(in the rows, 128 means zero)
Named turns come first, each shown by rows before and after it. Which turns, in which order, take the first row of each pair that follows to the second? Write the first one first, as in the answered first pair.
N:
[137 139 142 135 162 132 139 153 129 146 138 149 135  97 144 108 152 105
 141 100 119  92 139 116] => [136 161 149 133 151 130 130 159 134 144 146 162 127 101 145 127 140 101
 123  94 121 101 130 130]
[172  92 101 158 149 116 145 113 104 141 132 132 128 118 105 125  74 127
 157 134 146 110 124 131] => [170  85 103 149 159 126 148 128 107 136 122 131 136 115 110 120  87 125
 168 128 144 110 126 128]
[118 150 113 141 185 128 129 102 138 181 122  99 151 111 123  56 148 146
 147 140 106 102 169 106] => [129 164 139 129 198 155 122 135 148 183 119 111 158 104 129  70 164 127
 144 125  96 103 161 116]
V:
[124 164  97 146 152 107 122 107 163 175 130 122 108 136 117  88 148 119
 142 109 104 105 155 114] => [121 169 146 109  98 106 118 136 142 149 147 164  96 170 126 164 109 110
  96 119 121 146 102 146]
[ 80 122 157 125  71 113 145 137 118 116  90 116 140 105 147 173 174 118
 139 128 126 137  89 128] => [ 89 115 130 139  97 121 159 129 132 132  85  91 154  91 146 131 189 120
 170 122 116 108 114 112]
[187 130  74 171 143 138 122 120 120 144 143 147 140  65 106 113  98  99
 154 132 124 107 112 138] => [174 165  79 165 128 124 113 118 145 152 164 166 127  82 104 142  81  94
 123 135 125 110 105 149]
U:
[ 94 156 148 100 126 114 141 140 141 150 128 135 114 147 139 113 137 115
 126 110  96 117 140 138] => [104 159 144 108 133 112 136 131 150 163 136 135 115 144 137 113 134 113
 121 112  99 110 136 138]
[105 121 178  72 124 141 106 153 114 105 103 130 143 151 140 138 115 117
 111 117 136 134 135 131] => [ 86 127 153  92 151 124 116 124 129 119 100 101 144 155 146 106 136 131
 130 121 127 115 171 112]
[151  88  72 148 163 178 109 105 138 115 162 148 161  97 113  64 129 147
 191 162 111 117 141 125] => [178  98  82 150 142 181  94 124 136 114 179 181 163  87 105  98 111 124
 176 163 118 128 101 148]
Now pairs of rows:
(two turns a pair)
[146 140 141 124 126 126 131 135 130 125 130 138 123 129 119 148 110 108
 114 123 131 133 111 143] => [147 110 129 127 127 130 135 121 113 116 121 119 132 121 122 126 115 119
 141 129 147 132 116 125] : N then V
[191 108 134 133 100 136  96 141  88 109 110 172 179  92 149 169 110 114
 147 145 101 158 123 136] => [161 180 100 172 114 101  84 100 150 150 138 176 153 106 141 171 109 112
 109 153  71 123 153 138] : V then V
[119 154 164  74 152 150  94 129 170 141 130 152 107  75 120 121 155 106
 123 116 104  93 158 146] => [112 161 141 104 102 109  78  89 172 147 151 158  89  97 113 146 111 118
  91 140 117 101 150 154] : N then N
[ 99 134 126 110 111 158 115 103 160 162 107 100 107 116 151 104 147 119
 123 145 110 111 141 134] => [109  97 154  94 106 172 127 125 124 140  98 107 120 108 156 112 146 120
 128 145 126 136 115 136] : V then V
[105  69 161 123 142 169 137 108 149 152  54 134 169 138 100  86 189 138
 165 118 118 113 167 123] => [159 117 135 165 133 163  93 118 182 173 101 198 169 101  81 137 144  90
 144 129 109 102 110 166] : U then U
[148 120  92 145 125 129 161 169 118 112 114 113 115 117 140 131 177 119
 134 106 140 118 117 104] => [145 143 105 144 106 116 150 167 133 110 130 131  94 137 144 163 165 117
 101 114 135 131 103 120] : V then V
[161 109 109 144 109 137 124 131 120 140 147 154 148  81 110 145  89 115
 125 150 130 128  84 144] => [163  91 123 122 113 146 134 136  96 118 134 146 154  82 112 140  96 119
 135 144 137 140  88 141] : V then U
[ 73 167 140 112 130 123 126 102 170 155 122 101  95 138 118 115 170 135
  91 108 120 122 182 119] => [129 122 187  81  94 155 123 163 105 114 126 152 119 118 125 187 134 109
 100 106 152 164 103 148] : U then V
[180 133  83 170  98 107  86 112 124 134 180 190 138  89 108 162  62 115
 134 147 138 142  58 159] => [100  47 142  91 105 126 157 116  58  86  98  95 147 144 149  97 123 185
 173 125 162 172 140 101] : U then U
[129 118 150  80 218 174 148 155  93 133 135  83 120 139 130 111 198 117
 100  91  93 101 146 142] => [126 171 153  96 165 144 121 145 115 138 171 123  88 166 133 173 144 104
  37 111  99 122 103 174] : N then N
[100 152 108 158 133 106 113  90 134 158 148 136 126 131 107 108 135 112
 132 140 124 116 138 114] => [ 84 115 158 111 103 116 129 110  94 115 126 132 126 163 120 135 124 122
 128 131 146 158 121 116] : V then U
[144 111 106 133 145 131 140 130 134 143 127 127 144  98 136  92 149 125
 148 117 118  90 139 124] => [117 146 104 146 115 107 124  99 157 150 140 139 124 123 137 120 123 132
 104 126 119  98 138 130] : V then N
[114 104  75 154  94  79 140  96 136 107 125  84 145 134 131 133  91 204
 138 157 160 152 132  82] => [127 100  92 143  82  83 138 110 127  99 129  92 145 140 134 156  80 202
 133 155 168 167 116  98] : V then V
[148 117 116  84 173 155 115 170 125 144 109 147 151  88 123  87 177 135
 141  98 136  87 143 144] => [135 143 144  73 128 145  98 179 124 138 132 177 121 128 128 162 145 122
  83  98 142 119 103 174] : V then V
[163 122 139 105 147 168  99 179 128 154 115 141 153  74 126  91 120 100
 138 125 129 117 106 155] => [156 143 126 127 103 131  82 156 137 152 138 161 127  93 122 128  82 103
  97 139 133 123  81 177] : N then N
[100 130 138 139  80  97 126  95 121 108 120 117 103 171 142 150 101 131
 108 135 161 153 135 113] => [125  78 149 117 109 139 144 128  87  92  92 102 142 140 147 117 131 133
 152 117 159 154 141  98] : V then N
[138 136 114 114  63  60 115 152 140 122 109 163 115 129  68 150 139 162
  66 153 142 104  65 161] => [147  89  96 122  66  63 140 136 107 104  88 136 137 114  72 113 153 182
 112 160 164 108  80 130] : N then V
[128 126 122 121 104  91 105  78 121  96 121 102 147 150 113  73  97 151
 154 125 157 152 141  85] => [145 120 163  84 142 145 109 138 129  97 105 108 162 132 129  68 146 135
 172  95 135 151 144  92] : N then N
[117  87 145  97 129 135 167 112  99  90 110 116 132 134 143  99 130 132
 130 136 141 145 143 110] => [123 104 164  78 130 152 152 146 110  96 117 141 122 127 148 131 134 115
 119 121 125 151 128 132] : N then N
[ 91 120 184  81  85 167 135 149  86 107 115 157 128 186 179 144 128 137
 152 145  81 137  87 105] => [ 68 126 153 103  99 146 144 108 100 126 107 119 118 193 180  98 146 163
 147 150  80 117 136  82] : N then U
[168 104 114 115 129 163 163 111 121 116 114 121 149  85 113 119 149 132
 182 154 167 155 123 114] => [174 131 141 100 127 170 147 150 127 119 132 151 140  81 120 155 149 113
 159 141 156 163 101 140] : N then N
[119 136 163  89 110 137 127 133 131 111 127 156 119 145 137 157 124 116
  89 119 126 143 107 145] => [ 91 143 125 106 141 125 136 100 145 133 117 118 120 144 142  93 150 134
 108 119 116 118 161 113] : U then U
[145 123 124 129 155 138 107 170 115 115 111 125 130  86 119 134 141  96
 140 140 117  81 121 146] => [138 138 127 141 125 114  91 151 124 120 127 136 116 103 115 158 108  94
 107 152 124  95 100 154] : N then N
[ 84 105  96 125  68 117 167  83  81 119  94  79 121 156 112 143 104 135
 102 141 179 141 139  90] => [100  90 126  82 125 167 174 140  86 117  71  82 149 120 130 114 157 125
 141 102 160 135 151  83] : N then N
[144  90 195  55 102 154 143 183 110 109 114 149 144 131 110 147 137 113
 112 114 140 152  90 139] => [ 89  83 177  55  99 135 167 138 107 110  87  92 133 165 121 104 160 154
 115 116 146 149 149 108] : N then U
[ 90  96 148 114 155 141 146 120 109 116 112  94 132 136 131  89 155 150
 166 133 143 129 157  88] => [ 78 126 184 103 111 124 126 134 111 105 133 123  98 171 141 163 128 144
 105 137 149 162 124 119] : V then V
[105 114 134 132 115 134 143 102 118 124 120 109 126 154 135 110 135 137
 132 134 128 133 135 110] => [119 132 135 139 101 114 127 103 121 120 139 132 120 150 130 147 108 121
 107 140 126 141 108 129] : U then V
[129  90  83 157 186  98 143  93 165 153 162 113 134  70  69  76 123 139
 151 159 125  87 149 100] => [176 103 116 136 192 136 119 150 169 150 185 167 138  47  70 128 111  93
 139 143 115  96 100 139] : N then U
[141 153  88 140  82  86 109 111 152 124 172 147  97 151  92 133  86 156
 141 161 118 118 116 113] => [137 128 105 134  69  84 119 112 134 106 163 138 106 160 101 137  86 163
 138 173 130 132 110 115] : N then V
[ 58 191 149  86 169 120 125 131 171 148 140 125  85 151 151 154 164 120
  85  97 105 129 160 140] => [ 67 195 139 101 138  96 113 120 170 143 152 133  80 156 138 170 141 121
  66 114 110 132 141 157] : N then U
[123 119 136  92 137 107 107 103 168 165 121 116 126 139 158 114 167 102
 126 161 108 113 156 132] => [148  81 164  67 125 127 116 126 129 138 107 116 142 133 162 120 161 108
 142 161 120 143 133 131] : V then V
[115 190 175  87 138 150  98 230 184 131 134 189  91 112 152 162 110  88
  83 124 160 126 122 182] => [121 167 107 127 210 161 118 199 201 162 112 147 124  70 143  61 155  97
 152 117 142  82 182 139] : V then V
[113  95 148 112 147 140 151 124 120 117 107  93 133 131 124 105 167 132
 179 117 129 133 148 122] => [121 136 178  93 136 154 129 159 140 112 129 130 114 130 131 150 151 102
 140 109 127 137 112 153] : N then N
[119 125 157 101  91 107 135 129 115 106 103 145 101 146 130 153 129 131
  88 126 139 166 107 142] => [142  92 154  91 144 149 151 156 106  95  84 137 132 108 129 114 158 123
 142 107 137 149 117 121] : V then N
[120 122 174  48  96 121 127 143 118 112 137 130 102 146 148 193 145 134
  81 132 117 158  96 153] => [ 80 108 139  69  96  86 151  87 114 119 122  82  97 165 148 146 154 165
  92 140 124 152 148 123] : N then U
[160 160  99 148 128 119 137 139 151 142 104 119 137  66 106 106 148 153
 133  93 125  84 139 120] => [137 180 108 154  79  83 126 120 151 139 125 123 109  98 102 145 117 153
  85 109 139 103 116 134] : V then N
[107 102 126 129 160 133 167  98 102 102 119 103 139 142 118 100 142 145
 117 102 131 122 147 106] => [119 155 134 147 133 114 135  97 128 114 156 145 117 146 121 159 104 120
  70 113 128 127 103 147] : U then V
[114 153 140 121 129 127 118 124 133 125 154 117 130 130 145 111 137 115
 103 128 113 114 124 120] => [125 124 145 112 130 137 133 141 113 115 139 120 144 119 143  99 148 117
 129 115 115 123 122 111] : V then V
[162 102  77 139 137 124 131 121 116 129 117 117 143 108  72 146 110 103
 157 138 135 125 152 132] => [153  89  98 120 123 133 143 139  97 105 112 125 149 114  81 163 108 105
 156 127 145 144 143 129] : U then U
[174 137  97 135 184 166 117 144 144 167 113 117 149  75  98 100 140 129
 176 111 137 113 142 117] => [142 198  87 151 138 114  94 107 176 183 142 128 110 123 101 138 108 134
 104 126 135 121 134 141] : V then N
[ 74 166 174  77 107 127 129 154 142 132 122 145  96 185 146 164 133 135
  79 103 130 148 117 147] => [ 62 141 128 120  92  84 149 100 124 136 115 109  95 196 142 134 116 167
  95 131 148 143 137 123] : N then N
[115 178  96 148 170 123 122 112 170 168 145 115 119 122 114  86 170 122
 136 118 100  90 181 114] => [152 191 127 139 154 146  93 156 172 161 168 168 122 109 110 151 137  82
 118 112  97 106 115 155] : N then U
[136  81 182 105 163 149 139 162  88 111  90  81 173 125 161  93 169 138
 153 108 156 138 132 105] => [121 116 168 111 190 149 129 158 120 128  92  84 156 124 159  85 189 137
 144  90 131 117 157 104] : N then U
[137 125 174 136 104 138 136 153  92  95 142 171 149 147 118 146 133 145
 139 116 137 148 101 147] => [145 131 152 146 153 156 134 153 117 117 134 158 156 127 117  95 166 137
 166 105 118 116 124 137] : V then N
[117  68 114  97 132 122 171 133  74  93 111  78 108 143 123 130 132 155
 141 117 176 152 132  93] => [ 84 140 106 121 115  82 146 103 128 127 148 105  65 180 126 165 112 152
  72 123 151 145 136 109] : V then V
[141 109 126  89 133 180 160 174 104 121 109 123 157 109 150 140 177 116
 161 155 128 145 116 118] => [139 142 136  92  93 155 126 163 114 126 137 154 130 128 150 195 138 107
 112 170 130 159  85 151] : N then N
[117 152  97 147 141 121 117 102 159 156 129 109 124 118 130  93 140 115
 128 127 110  88 157 114] => [153  89 150  89 109 151 134 151  91 105 110 120 152 119 136 132 122 116
 147 118 143 141 106 127] : V then V
[132 165 140 117 144 195 104 172 148 135 128 141 103  93 168 159 143 130
 100 126 115 124 115 131] => [133 162 123 125 161 193 105 169 153 139 124 132 112  78 160 128 157 134
 116 122 111 105 128 121] : V then V
[144  78 125 128 163 132 191 111  99 125 106 105 156 141 104 106 132 129
 147 143 130 134 150  86] => [159 107 169  90 178 170 166 169 114 130 116 143 150 130 109 144 140  94
 125 115 111 138 113 118] : N then N
[138 138 147 142  81 161 134  98 126 107 121 127 157 116 128 158 117 142
 132 158 162 129 108 164] => [140 132 133 134 118 178 143 106 136 113 104 111 175  93 125 121 146 136
 160 150 151 111 126 146] : V then N
[195  76 142 153 131 155 111 163 114  96 128 144 153  89 120 132 147 101
 183 168 130 113 102 155] => [157 155 137 175 114 117  82 135 167 127 162 167 110 123 125 167 124  98
 104 171 107 104 106 177] : V then V
[114  87 164 141 120 137 100 163 117 106  97 131 166 101 148 123 139 115
 155 119 128 152 114 112] => [ 81 149 139 174 122 106  84 120 166 139 121 115 137 125 147 112 142 122
 128 116 104 122 144 110] : U then V
[132 106 130 122  63 112 138 100  99  89 142 133 127 139 158 164  86 136
  73 130 146 167 112 130] => [162  66 123 112 132 167 153 135  82  87 114 114 169  96 153 102 139 135
 142 110 134 145 134 108] : V then N
[165  90  91 137 154 152 143 127 131 128 122 107 155 103 117  81 157 128
 182 120 118 117 127  95] => [163 170  88 167 126 128 105 112 178 153 165 152 118 117 102 131 114 109
 123 130 107 111 101 132] : U then V
[151 115  84 168 161 140 126 137 115 123 111 146 111  99 134 116 127 140
 156 173 120 122  94 102] => [150  96 114 140 148 142 140 155  96 100 106 146 116 104 145 135 123 140
 155 168 130 144  89 101] : U then U
[108 164 169  96  99 108 133 126 116 128 138 142  95 171 145 152 120 143
  93 141 136 151 101 119] => [108 152 117 124 153 118 152 102 133 155 123 100 123 143 133  65 167 155
 153 141 121 113 160  92] : V then V
[109 108 129 138 145 138 141 120 116 123 116 102 142 143 153 107 146 160
 131 115 154 116 139 140] => [ 99 115 148 132 121 130 134 127 117 119 125 119 128 162 157 146 128 156
 106 116 156 135 125 155] : V then V
[ 75 144 101 144 139 105 136  82 160 156 119  96 116 151 135  74 149 152
 124 132 118  97 196  92] => [140 160 140 135  86 120  97 139 136 135 163 186 109 133 127 188  90 103
  88 122 130 137  87 154] : U then U
[106 105 151  76 107 116 136 121 122 119 103 147 140  95 144 150 119 120
 114 136 137 159 118 134] => [ 75 131 122  93 126 101 140  93 143 139 102 125 130 105 144 117 139 133
 113 138 124 130 163 118] : U then V
[136 163 127  86 156 161  87 182 174  96 148 159 127 127 138 124 162 101
 102 105  90  75 145 143] => [121 173  90 127 100 102  80 122 172 107 166 157 105 158 123 145 107 121
  70 134 108  86 136 149] : N then N
[ 73 155 152 109 100 107 139 106 141 116 114 104  88 175 149 142 126 157
  91 122 125 148 139 127] => [ 71 151 121 125 122 100 146  88 155 123 110  93  93 163 143 110 143 160
 106 124 117 121 165 114] : U then N
[137 135 169 110 114 140 109 179 119 110 138 157 123 110 137 157 126 103
 109 109 130 151  87 144] => [ 97 110 172  93  92 117 131 148  96  89 114 120 115 147 153 136 126 137
 111 120 143 162 120 128] : N then U
[173 117 142 118 126 141 111 147 109 133 149 161 144 102 114 168 121 118
 121 129 145 140  83 149] => [156 109 117 145 101 105 120 105 100 131 152 143 135 115 107 150  98 141
 115 153 158 140  88 134] : N then N
[143  95 155 118 123 138 103 123  98 114 120 106 128 103 147 145 107 159
 138 117 156 174 132 105] => [138 104 154 116 156 159 105 131 119 123 116  99 128  91 149 120 131 163
 156  97 138 154 158 100] : U then N
[ 95 112 126 108  97  74 130 107 116  82 115  75 125 119 156 111 151 148
 140 105 144 176 157 101] => [107 124 160  80 124 116 123 156 124  84 112  90 131 106 166 120 174 130
 148  80 116 179 148 111] : N then N
[148 152  86 183  99 103 138 106 141 170 148 154 144  97  97 133 117 137
 131 142 137 116 145 137] => [167 144 100 165  93 124 136 136 119 154 138 173 157  89 103 156 102 122
 145 143 145 125 118 149] : N then U
[107 133 143 106  82 116 143 125 110 131 152 147 104 110 128 171 145 148
  75 127 122 122 108 156] => [ 90  95 136  94 103 126 166 122  83 123 122 104 124 107 138 121 173 169
 116 125 133 113 140 132] : U then V
[104 144 178  70 146 162 123 149 148  99 102 110  96 143 158 161 163 116
 102 107 109 151 123 119] => [ 91 156 155 101  97 117 113 101 148 104 123 111  78 167 148 175 116 132
  82 132 124 155 109 126] : N then N
[ 82 118 155  72 135 154 150 120 145 124  85 117 146 148 141 109 196 135
 136 100  77 103 173 111] => [ 81 168 130 103 127 125 120  98 185 152 122 143 117 155 131 127 177 122
 100 109  65  89 169 131] : V then U
[147 120  66 169 113 102 132  88 123 135 130 118 128 120 113 100 107 128
 153 155 149 111 135 123] => [159 107  97 137 164 147 143 142 125 132 112 122 144  98 125  86 152 115
 180 121 133 110 137 127] : N then N
[151  96 147 135 132 111 108 138  83  91 101  96 164 145 103 160 119 153
 135 183 118 144 125 154] => [117 135 118 165 147  85 108 110 125 125 107  82 141 154  98 131 137 165
 124 181 104 121 159 149] : U then V
[133 115 163 139 119 142 127 114 139 129 140 167 135 179 100 160 116 138
 109 104 121 167  86 164] => [122  89 127 160 115 117 143  81 122 129 132 142 145 190  97 131 116 165
 125 124 131 164 111 141] : N then N
[110 145 122 104 120 108 100 134 149 132 134 118 104 153 130 143 115 137
 135 141 106 132 110 171] => [ 97 128 100 109 125  96 111 119 134 129 118  91 116 157 123 114 113 151
 152 152 112 129 131 150] : N then N
[105 163 162 126  76 117 122 154 116 102 126 166 112 160 132 184  93 138
  61 104 148 143 113 162] => [128  72 128 130  90 122 165 136  53  79  88 121 158 129 125 127 104 165
 142 118 177 142 136 120] : N then V
[117 108 132 132 122 135 143 125 106 139 133 161 119 106 122 140 116 129
 141 159 115 133  95 136] => [101  95 124 129 132 131 158 115 105 138 118 136 122 113 126 115 135 142
 145 155 116 123 127 117] : U then U
[121 180 102 156 147 137 100 108 168 158 164 117 109 110 106 116 151 121
 117 114 109 120 122 153] => [121 148 125 142  76 118 103 109 121 121 160 132  97 138 107 165 110 123
 104 135 143 158  78 163] : V then N
[103  86 153 105  93 110 153 110  90  96 112 115 110 157 135 150 107 154
 113 145 156 169 124 122] => [129 114  72 180 147 108 137  77 141 143 131 103 128 106 106  86 120 134
 146 149 127 106 148 112] : V then U
[123 154 167  85 143 117 157 128 150 123 133 111  84 173 131 105 165 146
  99 111  91 133 131  89] => [127 152 175  73 123 118 159 140 130 105 137 118  89 175 139 130 148 140
  93 109  96 147 112 105] : V then N
[150 153 105 146  97  97 138 120  95  88 131 144 124 145 126 165  79 122
 147 145 153 122 102 127] => [132 125 125 123 105 116 151 123  73  71  99 114 136 152 134 139 109 141
 169 139 161 129 125 111] : U then N
[160  94 103 112 194 158 100 170 166 144 109 117 146  79 105  68 190 117
 188 100 126 116 146 100] => [152 169 133 107 182 144  72 192 207 165 139 160 113  95 114 126 172  92
 123  91 108 115 119 143] : N then V
[106 132 178  82 119 150 136 142 115 108 103 116 132 147 147 164 157 151
 115  71 131 150 111 149] => [ 99 143 158 107  89 114 137 114 116 111 122 120 116 163 141 170 125 154
  95  89 145 148 109 151] : N then N
[152  97 127 159 162 116 130 140 131 111  98 116 143  98 114  80 160 148
 154 133 143  94 174  92] => [131 180 147 160 166 112  95 153 181 141 120 145 107 118 119 119 158 122
  86 120 116  90 172 124] : N then V
[114 143 124 119 132  99 103  85 160 152 145 120  78 142  89 128  90 170
 103 145 123 116 133 128] => [147  73 125 102 152 136 131 110 111 124 113  97 119 108  90  96 111 175
 167 134 139 123 136 104] : V then V
[143 102 124 131  97 111 146 145 116  98 126 154 130 130 129 137 103 135
 135 129 181 159 114 132] => [144 101 114 131 152 133 147 155 131 117 117 141 145 108 134  89 139 124
 169 112 161 125 138 112] : V then N
